In the rows, zero is written as 128.
Rotation paths and how fast each direction turns (degrees per step):
Each turn is a multiple of 5 degrees from 10 to 175, or 0.
Each row of a path follows its step; steps can be skipped.
Path 1:
step 0: [121 138 127 121 127 122 126 131 136 119 123 126 135 126 119 125 121 130
 123 127 124 124 137 129 132 132 117 123 124 126 134 124 128 129 133 121
 128 122 122 132 126 137 142 129 134 126 134 126 137 127 119 134 128 122
 129 128 124 136 125 124 126 132 130 136 128 127]
step 1: [124 124 120 125 123 125 132 132 134 121 132 126 132 135 129 137 122 130
 137 126 128 123 124 122 132 123 115 132 134 133 132 131 129 131 128 119
 134 122 128 130 126 128 131 119 136 124 130 123 127 127 131 137 139 129
 124 122 121 131 131 144 124 129 123 125 122 129]
step 2: [126 132 122 123 127 118 137 125 123 127 129 125 135 130 131 122 114 122
 130 124 126 123 134 129 126 133 118 133 136 138 125 127 138 126 132 133
 124 119 126 129 126 128 126 134 131 135 122 121 128 136 125 141 130 130
 134 125 122 127 122 119 122 136 123 128 128 130]
step 3: [133 130 126 125 122 128 133 116 123 126 137 128 135 126 127 128 121 124
 130 124 122 133 132 130 134 122 131 136 123 134 133 134 130 129 124 124
 129 127 117 134 116 123 132 126 132 133 135 129 131 132 122 137 135 125
 125 117 126 137 124 133 133 117 129 128 134 131]
step 4: [120 129 123 129 126 133 141 124 122 125 137 123 141 124 129 121 130 133
 137 120 117 123 129 126 135 131 123 120 131 129 126 122 129 127 132 127
 120 122 129 123 120 130 128 125 131 135 124 138 135 124 125 128 133 127
 136 124 121 125 137 131 131 129 126 126 127 128]
step 6: [138 133 126 134 128 126 130 143 128 127 132 132 134 132 125 134 119 130
 133 125 122 128 125 124 131 131 128 131 123 130 125 123 127 127 132 116
 123 120 127 129 124 132 126 128 137 134 125 131 134 124 125 132 127 136
 129 120 120 123 131 130 131 129 129 120 148 127]
step 7: [130 126 126 133 121 133 126 130 125 121 134 123 141 134 130 129 120 133
 118 119 121 123 121 131 119 131 124 128 124 136 132 144 126 132 130 117
 125 127 123 126 130 132 131 130 126 140 127 129 127 122 133 138 127 121
 137 134 127 123 127 126 128 131 128 128 128 129]
step 8: [128 135 130 128 136 122 137 130 128 130 131 131 137 129 137 130 129 128
 120 122 130 117 127 120 121 119 129 121 122 122 120 133 131 131 122 115
 127 121 122 137 123 124 125 131 139 127 129 126 130 125 128 131 125 124
 134 128 121 140 130 131 130 128 121 127 135 129]
step 9: [128 127 129 124 134 125 130 130 132 129 126 127 149 135 127 126 127 131
 124 131 122 124 132 122 133 132 127 120 127 134 129 133 129 132 126 126
 125 132 132 127 127 130 126 118 132 135 138 125 140 133 119 142 122 126
 127 138 129 123 125 134 125 126 126 121 131 125]
step 11: [126 124 122 122 128 117 129 129 142 119 138 126 132 130 131 130 120 126
 129 127 125 110 132 119 134 133 125 133 135 126 129 130 128 137 127 134
 125 131 121 129 129 126 125 126 140 133 126 127 126 124 128 133 125 127
 125 127 127 123 130 125 132 121 131 120 132 133]
[128 127 127 129 129 125 130 126 129 130 127 128 128 128 130 129 128 128
 130 130 132 131 129 126 127 129 128 128 128 127 127 128 131 129 129 127
 128 130 127 127 130 130 126 130 130 128 128 128 128 130 127 129 127 129
 130 128 129 128 125 129 127 130 127 126 130 128]  110
[125 127 126 129 127 129 129 124 129 128 130 132 128 126 127 129 127 128
 127 128 127 128 129 128 127 128 130 127 128 128 128 129 127 127 125 126
 127 128 127 129 128 126 129 129 131 129 128 129 128 128 127 126 126 126
 129 130 129 128 129 127 128 129 129 130 128 129]  85
Path 2:
step 0: [129 136 119 130 125 135 121 129 125 126 126 114 127 128 124 129 124 123
 127 122 123 130 124 128 124 125 120 140 129 125 131 127 135 133 119 124
 125 125 131 128 119 134 131 127 126 123 134 122 133 128 132 136 138 130
 131 128 124 119 126 127 127 129 139 126 122 126]
step 1: [126 136 129 128 128 128 129 125 126 128 138 125 129 134 130 121 120 129
 131 128 127 127 121 124 131 135 126 127 131 128 119 121 129 133 118 133
 128 128 130 115 125 125 126 128 124 122 122 130 125 125 126 123 140 123
 116 134 136 123 127 132 115 126 129 123 134 129]
step 2: [121 130 131 128 121 127 137 127 123 127 130 126 125 131 120 128 121 122
 128 134 141 138 122 138 128 132 128 127 128 129 128 120 134 130 133 132
 127 124 133 131 121 126 128 124 126 130 125 130 129 130 114 125 124 137
 128 126 119 118 131 134 129 127 129 133 135 132]
step 3: [133 130 122 130 124 129 124 117 123 117 124 121 126 121 126 124 123 130
 123 136 122 124 118 135 126 127 126 128 133 126 125 127 129 133 124 116
 129 123 133 137 121 124 131 126 124 122 131 121 129 130 132 132 134 127
 128 125 125 124 130 118 131 121 135 132 129 135]
step 4: [125 136 130 131 123 140 120 125 130 132 133 124 129 120 134 130 122 126
 125 123 133 124 126 136 120 128 127 125 127 133 124 120 131 133 116 124
 125 130 121 117 130 128 126 121 127 122 119 130 129 127 125 119 136 118
 128 129 130 130 128 133 124 123 133 124 134 128]
step 5: [128 133 133 124 127 130 135 125 130 129 126 117 127 142 115 131 117 135
 119 131 132 129 129 123 123 130 132 128 124 131 118 126 132 128 122 127
 126 121 128 122 124 128 134 127 131 131 122 130 134 125 120 132 121 131
 131 132 119 121 129 135 129 126 130 131 134 128]
step 6: [133 134 131 124 128 128 130 120 126 129 131 126 125 126 132 136 124 137
 119 138 127 132 124 137 129 134 128 128 126 129 118 130 128 129 131 127
 129 128 145 136 124 124 130 133 126 129 125 126 123 127 124 131 133 124
 122 117 133 128 123 119 130 120 133 128 133 136]
step 9: [128 138 129 124 127 134 121 131 122 137 138 132 122 135 126 137 129 133
 123 126 129 134 127 132 120 130 122 133 127 125 123 129 137 131 126 134
 120 130 141 124 125 129 128 129 132 134 127 124 122 129 119 137 132 125
 123 122 128 125 122 124 124 124 133 132 125 127]
step 10: [127 135 126 134 136 123 126 127 122 130 125 124 136 133 125 125 119 127
 124 130 131 127 126 136 133 129 121 135 132 128 137 123 129 140 128 129
 131 127 134 128 124 126 138 136 126 128 120 129 138 123 132 132 129 136
 119 132 133 122 123 124 121 123 127 127 133 128]
step 11: [135 134 126 132 129 126 125 122 131 125 127 129 122 122 130 122 125 124
 132 118 133 137 116 135 129 133 130 132 134 122 119 119 130 123 130 137
 137 126 128 127 130 130 130 126 118 124 128 128 123 136 129 128 130 130
 126 133 126 122 123 129 132 128 136 128 141 130]
[127 128 127 127 130 127 129 129 126 126 128 128 128 130 125 128 127 126
 128 128 130 129 131 127 128 129 129 126 128 129 127 129 129 128 127 130
 126 128 129 126 129 126 127 128 127 128 129 127 128 127 125 129 127 125
 129 128 132 128 127 128 128 127 129 128 127 128]  95
[129 128 129 127 126 130 125 129 127 128 127 127 127 128 126 130 128 128
 129 127 127 128 128 126 128 126 127 128 129 128 127 128 129 130 127 127
 125 128 124 126 129 129 129 130 129 131 130 129 129 128 127 127 129 126
 129 128 127 130 127 127 126 129 129 129 128 129]  85
Path 3:
step 0: [130 134 129 123 125 123 130 130 133 139 130 127 129 122 122 130 131 128
 119 124 118 126 129 124 132 138 129 130 135 129 125 131 128 134 127 134
 126 126 126 139 139 126 137 127 137 129 128 127 136 124 135 123 115 130
 138 133 135 128 131 119 142 125 125 128 131 123]
step 1: [137 112 132 133 122 129 135 122 126 134 129 133 132 132 132 127 128 124
 127 122 130 134 123 125 126 123 128 134 123 125 125 118 132 120 136 127
 135 121 128 131 129 115 131 128 122 129 129 135 131 136 135 120 126 139
 126 135 122 121 129 130 127 127 126 125 121 139]
step 2: [134 128 115 122 134 134 141 126 122 126 132 126 131 125 123 126 124 121
 137 132 126 119 125 137 130 120 130 132 125 128 131 134 129 123 117 124
 139 127 125 136 129 130 121 127 124 127 119 124 128 123 128 133 121 130
 135 124 127 130 125 131 122 117 120 127 135 123]
step 3: [123 127 128 129 123 131 126 132 128 135 136 126 125 131 126 129 127 126
 123 129 120 130 132 123 133 131 122 128 130 129 133 124 144 129 132 120
 122 115 137 130 115 133 125 128 130 131 124 133 130 129 130 136 136 123
 128 124 130 135 122 134 145 123 121 121 125 124]
step 5: [124 137 125 123 135 126 136 118 127 126 127 132 118 130 121 134 129 135
 134 122 126 122 130 141 130 132 125 123 134 135 126 129 123 124 124 138
 129 125 132 127 126 127 112 127 136 125 137 138 123 126 119 130 131 120
 130 127 122 129 130 118 129 127 128 127 125 124]
step 6: [130 128 127 134 122 123 130 142 118 123 126 121 130 117 134 135 134 130
 122 130 128 143 128 127 126 139 131 131 128 132 125 132 131 130 133 132
 136 128 127 121 121 133 130 125 133 137 132 134 126 133 121 137 134 130
 127 127 123 127 136 136 129 134 137 123 128 130]
step 7: [136 130 125 121 138 132 128 132 131 126 124 128 123 123 132 124 129 128
 128 135 140 124 128 133 131 120 125 124 134 116 125 123 128 135 131 128
 128 135 130 136 140 136 134 135 138 123 133 129 131 129 137 135 129 127
 125 129 132 115 128 123 129 133 140 130 133 131]
step 8: [125 125 134 136 123 119 129 123 119 125 119 123 136 138 127 129 126 136
 133 123 118 123 130 131 122 134 127 123 126 120 135 118 131 129 127 128
 130 129 132 127 128 132 124 134 139 126 133 131 130 128 130 124 127 130
 144 132 134 129 122 128 125 137 122 137 128 137]
step 9: [129 127 132 133 122 137 127 133 123 122 118 134 123 119 127 114 133 126
 126 122 126 128 115 130 131 123 124 120 119 129 133 142 129 134 123 125
 133 131 130 113 135 128 132 127 125 129 121 124 125 132 133 125 127 135
 126 129 128 132 132 136 131 126 124 125 131 134]
step 10: [123 127 128 127 129 130 126 122 137 128 121 134 126 135 120 125 140 122
 128 137 116 131 130 126 123 128 124 131 134 124 130 134 124 125 124 125
 125 132 121 144 138 126 133 123 130 127 129 133 133 123 134 132 125 122
 126 121 138 127 129 129 138 124 126 132 116 123]
[129 129 128 129 129 129 130 129 126 127 129 130 128 126 128 129 130 128
 128 128 124 128 129 128 127 127 129 129 126 128 129 130 127 126 127 127
 127 129 132 125 125 128 128 127 128 129 128 126 129 127 127 129 128 128
 129 129 130 129 129 127 128 127 130 126 129 127]  110
[131 128 129 127 127 130 129 127 129 128 128 126 127 128 129 128 131 132
 126 128 127 129 125 128 128 126 129 129 127 129 127 129 130 130 125 126
 130 128 128 130 127 129 128 129 129 130 131 130 129 128 127 127 128 127
 128 128 128 127 127 128 128 129 126 130 127 127]  0
